D: several groups of rows, each row roughly a mix of its group's hidden directions:
D (160 x 11):
[[ 29 -48 -18   8  33  26  -8   9   9 -17 -15]
 [ 28  21  -7   0 -17  34  -5  -8 -48 -29   5]
 [  1  -5 -17   1  28 -24 -18  47 -31 -25 -18]
 [ 44 -10  10   6  38   3   6 -27  17  22  30]
 [-26 -12  -2  29 -12  -7   1  57 -23  18  -1]
 [-48  10  -5 -12  14  14 -10  32  22   9 -36]
 [ 12 -51 -14  39  17  14 -19   6 -24  -5  -9]
 [-16  15  29 -22   4  21 -10 -53 -17   8 -23]
 [ -3 -13  21  11  37  43   2 -34 -28   6 -10]
 [-28  48  28 -18  -6  -9   4 -28  -6  16 -25]
 [ 15   3  -7   6 -43 -51   7  14   1 -28  17]
 [-43  18 -14  33 -33 -18   8 -11 -26  15  -8]
 [  2 -10   1  -9  -2  25  -3 -41 -58  14   7]
 [ -6 -13  -4 -17 -10 -38   7  45  38 -15  13]
 [ 13  20  32 -26 -21 -10  27  27  27 -31  10]
 [-10   4   6  -7  21  35  11 -56 -14  24 -14]
 [-35 -19  -8   1   6  12 -16  62  -3   1 -11]
 [-28  29 -45  22   7 -25  -9   2 -29  -7 -14]
 [ 35   1  -6  16 -39 -39 -10  18  -7 -27  16]
 [-16  27  20 -46 -35  19   3 -19  21  -6 -13]
 [-18  48   8 -19 -20   1  -8 -38  27  14 -10]
 [ 31 -35   8  31  53   6  -2   2  -2   1   1]
 [ 22  25  17 -38 -39  18   6  -6  30 -17 -11]
 [ 23 -37 -30   8  34  -1   2  16  38  -9  14]
 [-18 -33 -15  17 -36   4 -27 -22  -9 -38  -8]
 [-22  41  18 -18 -24  13  18  -9  17  42  -7]
 [  3  20  30   6  -2 -21  -3 -46  27  36  -6]
 [  7  -9  31  13   7  37 -16  -3 -33  38  23]
 [ -6  24 -13  18  19 -39  12  43 -21   4  24]
 [-15  22  16  -2 -50   7   3 -38 -32  -2  -3]
 [-15 -36 -36  41  -4   2  -8  -2 -12 -36  -2]
 [ -6   3  -6   0  29  12   7 -67   2  -4  21]
 [ 15 -24  -7   8  -7  -5 -11  59   8 -19  32]
 [-48  17   7  12  10  -8  -6 -15 -49  14 -17]
 [ 30 -16 -41  14  17 -16  -7  13  22  -4  41]
 [ -3  -2 -23 -18 -31   9  -1 -36  -2 -28 -46]
 [ 14 -30 -19  30 -11  30 -25  19  19 -36   7]
 [ -4  24 -18 -16  29 -33  -1  37  -1 -39   8]
 [ 47 -37  -3  28  12 -15  -3 -20   3 -24 -17]
 [ 30 -27  19   9  30  38 -31  -1  17   0 -20]
 [ 16 -36  -8  25 -43  32 -23  -1   3  10 -18]
 [-10 -31  -4  16 -38  -4 -26  27 -17 -29 -26]
 [ 21 -28 -29  23 -41 -28  10 -21  -7 -19 -12]
 [-33  24  17 -25  29  12   8 -34   9  32 -11]
 [-24  -3 -16  -1  45  -9  25   8  11  40  26]
 [  8 -20   9  21  16  31 -32  16  17   3  47]
 [-21  33  30 -14  -5  20 -15 -48  -3  -6 -20]
 [ -3 -54  -3  30  -4 -14 -15  37  -9   4  15]
 [ -4  31  12  12  36  22 -10 -40 -22   2 -28]
 [ -6  32  14 -31 -20 -32  33  13  25  21  11]
 [-17   6  -1  15  42   3  14 -51 -13  20  17]
 [ -8  10  27 -41  15  32 -17  11   8  10 -41]
 [-44  16   2   3 -23   8   3 -15 -38  15 -37]
 [ 22   7  42 -22  37  18 -21   5   2  15  29]
 [ 11   5  12  -6  -3 -17  -4  12 -59  18  38]
 [  1 -17 -19  21   5 -53 -11 -27 -30   2  18]
 [-32  47 -12 -28 -30 -26  14   2  -5  -6   5]
 [  5  -5 -23  33  15   3  -7 -36 -42  33   3]
 [ 30  -4  33 -17  12  30 -23   3  36 -27  14]
 [-48  17 -23 -19  16  15  33 -12 -22  18   0]
 [  7  11   9  -9 -33  23  22  -3  40  17 -41]
 [-12  32  11 -29 -40   4  22 -29  25   8  17]
 [-38  -8  11  -1 -45  -1   6 -32  19  12 -28]
 [ -1  58  -5   1  -6 -44  -6  -7  20 -14  -6]
 [  6 -51  -3  14 -26   4 -25  23  26 -24  -7]
 [  4  36  33 -29 -24  21  19 -36 -10   2   6]
 [-20  27  -8   1 -52 -25  13  31  17  -2  -9]
 [-35  -9  -3  12  36  23  -6   2  -9  50 -11]
 [ 41 -47 -13  12 -21  -9  -3 -19  16 -25  -9]
 [ 16  17  -8 -19 -15   4  12 -68  -1   1  -8]
 [ 24  14   7  -8   8  -1  22  13 -65   7 -11]
 [ -1  36  31 -25 -11  13  32 -28  18  25   8]
 [-36 -16  -7  35  21 -11   4 -36 -33   9  14]
 [ -1 -12 -43   5 -20   1 -17 -12  29 -42  24]
 [  0  17  29 -51 -26  21   5   0  33   8  -3]
 [ -1  -4 -40  25 -44 -20 -12  31  14   2  13]
 [ 49 -12  20  -5  16  -9  26  19  16   4  36]
 [  9 -36 -10  24  28   6  -1 -25 -50  -5   2]
 [ -1 -15 -45   2  28  22  11  36 -30  -6  12]
 [-28  35 -18 -29  11 -36  -2 -29  -6  10  21]
 [-22  11   6  -1 -31  10  -2  56  27  21  -3]
 [ -1   2  -6 -11   0   8 -21  69  13 -12  16]
 [ 21  13  38 -10  29  14 -12 -49 -10  -1  12]
 [ 11  39  -1 -35   1  27   3 -14  41  23  -5]
 [ -3  28  30 -14  -6 -15  11  22 -28  49   8]
 [ 23 -38  -7  40   3 -12 -15  39  -4 -21  -8]
 [ 15 -47  28  11 -17  39  19   7  16   2  13]
 [  9 -26   7  25  45  35 -22  10   2   9 -27]
 [ 20  -3 -13   0 -37 -27   0  55   8 -13   9]
 [ 16 -21 -24  38  -2  -8 -17  46  21 -16 -14]
 [-17 -43 -11  36 -10   1 -13  33  15   1 -31]
 [ 14 -23  15  26 -33  15 -16  22 -15 -16 -43]
 [  1  33  -9  10  43 -10   4 -29 -41  -9  11]
 [-18  -3  -6 -43  50   8 -17 -26   6 -14  11]
 [ 17 -37 -19  36   5   9 -11  46  10  -8 -12]
 [-18  25  -2 -20 -35 -22 -16  -9  51  -8  -1]
 [ -9  -5  14 -21  47  34   4  -7 -40 -14  -5]
 [ 14  25  37 -14  24  -7   0 -30 -31  30  18]
 [-33   8  27 -26  13  21  10 -40  10  31   8]
 [ 32 -18  -1  -6 -35  -3   8 -18  26 -33  35]
 [ 18  -9 -22   1 -15  21   4 -64 -17   2   6]
 [ 38 -16  14  20  17   4   3 -49   1  27  16]
 [  6  -5   6 -36 -11   2  10   1  37  20  52]
 [ -9  18 -31  16  51  -4   1 -39 -13   6   9]
 [ 18  -3 -23 -33   9  11  23 -20  11  22  48]
 [ -9  31 -21 -15 -18 -44   0 -28  -8   1  35]
 [-10  42  20 -41  -7 -15  24 -24 -17  21   4]
 [ -3 -20 -22  27  10 -13  -8  63  -1 -10  -1]
 [  6  32 -10   9  -8 -25  -9 -14 -33  36 -38]
 [-12  -1 -32   0 -10 -57 -15 -21 -20  17  15]
 [-10 -41  19   8  -8   2 -27 -54  -9  -3  -7]
 [ -3 -10 -29   0  14   0  -7  55  26 -31  14]
 [ 19   7   0  20  43  13 -27  35 -20 -17 -23]
 [-11  10   4  43   7 -55  14   9  -4  23   8]
 [  9 -12 -25  10 -15  -4  16  27  61  -3  -8]
 [ 23 -25  -3  30 -21  17  -1 -34 -41  11  16]
 [-20  32  17  -7 -45 -13  14  -3 -25  -7 -34]
 [-37  25  -6  -6 -35 -22  29  -4 -31   0  20]
 [ -9  41  32 -21 -25   5  13 -22  -2  21 -32]
 [ 23   7  25   0  24  23   8 -46  27  26  -9]
 [ 13  -7 -10  20  46  -4 -12  54   3   5  10]
 [ -5 -28 -17   6  -5  55 -16  -9 -18  32 -14]
 [ 23 -26  12  12  41  36 -19 -19  14  13 -22]
 [ 41 -26  21  -4  35  19 -14  -9  32  10  15]
 [-20   2 -20   0   8 -12 -17  32  52 -30  11]
 [ -6 -52  -8  25  17  14 -18 -33 -23   6  11]
 [ 13 -26 -15  17 -17   2   8  58  27   9  11]
 [ -6   1  28 -10  26  44 -11 -24 -13  41  -7]
 [-39   6  -5  15  -7  27 -10 -48 -15  -1 -29]
 [  1   4  12  36  34 -40  -8  15   6  -9  38]
 [  6 -13 -21  37  37 -23  22  25   3  24  20]
 [  1  19  17 -21  13  23  20 -43  29  29  19]
 [-35 -18 -23  30 -15   8  -9  18  -5   6 -48]
 [ 35  16 -14 -26  31 -18  12  28  21  -1  32]
 [-26  56   1 -27  11 -19  19   6 -21   5 -14]
 [ 18  10  26 -18 -23   8   7 -59  -1  10  21]
 [ 15  29   3 -11  32   7  26 -19  24  38  26]
 [ 28 -12 -11  -7  21   7 -24  55  22 -16  11]
 [ -4  50  16 -31  17  13   8   9   0  21 -36]
 [-15 -17 -37   9 -29 -12   9  51  18 -10  -8]
 [ -5 -27 -43   6 -19  -1   0  12  18 -48 -15]
 [ 11 -37 -13  11 -11 -21 -17  25 -19 -49   4]
 [-18   9 -25 -33  41  18   8  -1  33  26  -9]
 [ 16 -48  26  25  13  36 -21  15   2  -7  -5]
 [ -2  44   9 -17 -38  26  -8 -33  20 -11   2]
 [-34  -4 -13  42  23   2 -12 -10 -32  24 -24]
 [  8   4   9 -18 -22  51 -31  26 -19 -21   3]
 [ 24  14   9 -16  25  16  18 -27 -31   4  45]
 [ 12  44  14 -15 -17   2  17  37  12  30 -23]
 [ 20  19  -9 -13  22 -54   9   2  18  -7  34]
 [ 21  13  -2 -47 -16   7  25   8  16  42 -15]
 [-20  34   0 -17  15 -23   9 -41 -19  36   3]
 [  4 -55  -7  22   8  25 -10 -12 -35  18   0]
 [ -5 -13  -8   7  20  -6 -27  53 -22   0 -35]
 [-29 -18   9 -11  36  32  14  36  -5   7  29]
 [ -2  11 -36  10 -43 -16  18 -18 -42  -8   2]
 [ 15 -47 -14  14  22  29 -24  14   3 -27  19]
 [-17 -51 -19  30  -6  -8 -33  19 -15 -12  -2]
 [ 38 -10   2  23  46   9  -8 -34   2  19 -14]
 [  5 -11  24  -1  41  30 -31 -31 -20 -11  17]]
one row of each group, then the others: which group is each in?
[ 21  -6  19  10 -60  23  -6  -9  26 -13  -2]
<22>
[ -7 -12 -14  26  10  14 -26 -27 -28 -31 -38]
<138>
[  1   7  14   0 -31   2   7  50  45  -3 -14]
<67>
[-26  15  -7  19  46  13   8 -16 -21  30 -27]
<46>

[-27  37  38  -5  32   3  -6 -18  -1   5 -32]
<46>
[ -4 -35 -44  14  11 -17 -33  24   3 -14  19]
<138>
[-16  37   4 -31  20  36  -9 -25  -9   3 -31]
<46>
[  7 -12  -5  31 -56   2  10 -32  12  -9  18]
<138>
[-24   3  20 -18 -35  36 -18 -15  12   6 -39]
<138>
[  7 -28 -31  36  38  -7  -7  22 -29  11  -4]
<22>
[ -6 -18  35 -28 -13  18  -4   1  45  15  30]
<46>
[-23  45  14  -9 -42   4  16  -3  -6  13 -31]
<138>
[ 16  33  21 -28 -21 -13  13  22  45   9  -1]
<67>
[ -2  54  15 -38 -24  -8  15  10   8   8 -18]
<22>
[ 15   7   1 -14   6 -28  34  56 -20   8   0]
<22>
[ -6  16  -8  -8  -8 -22   8 -50 -34  23  28]
<22>
[ 19 -30  24  49   4   3   6  17 -31   5 -22]
<138>
[  6 -10 -41   1 -30  -8 -19  34  13 -32  25]
<22>
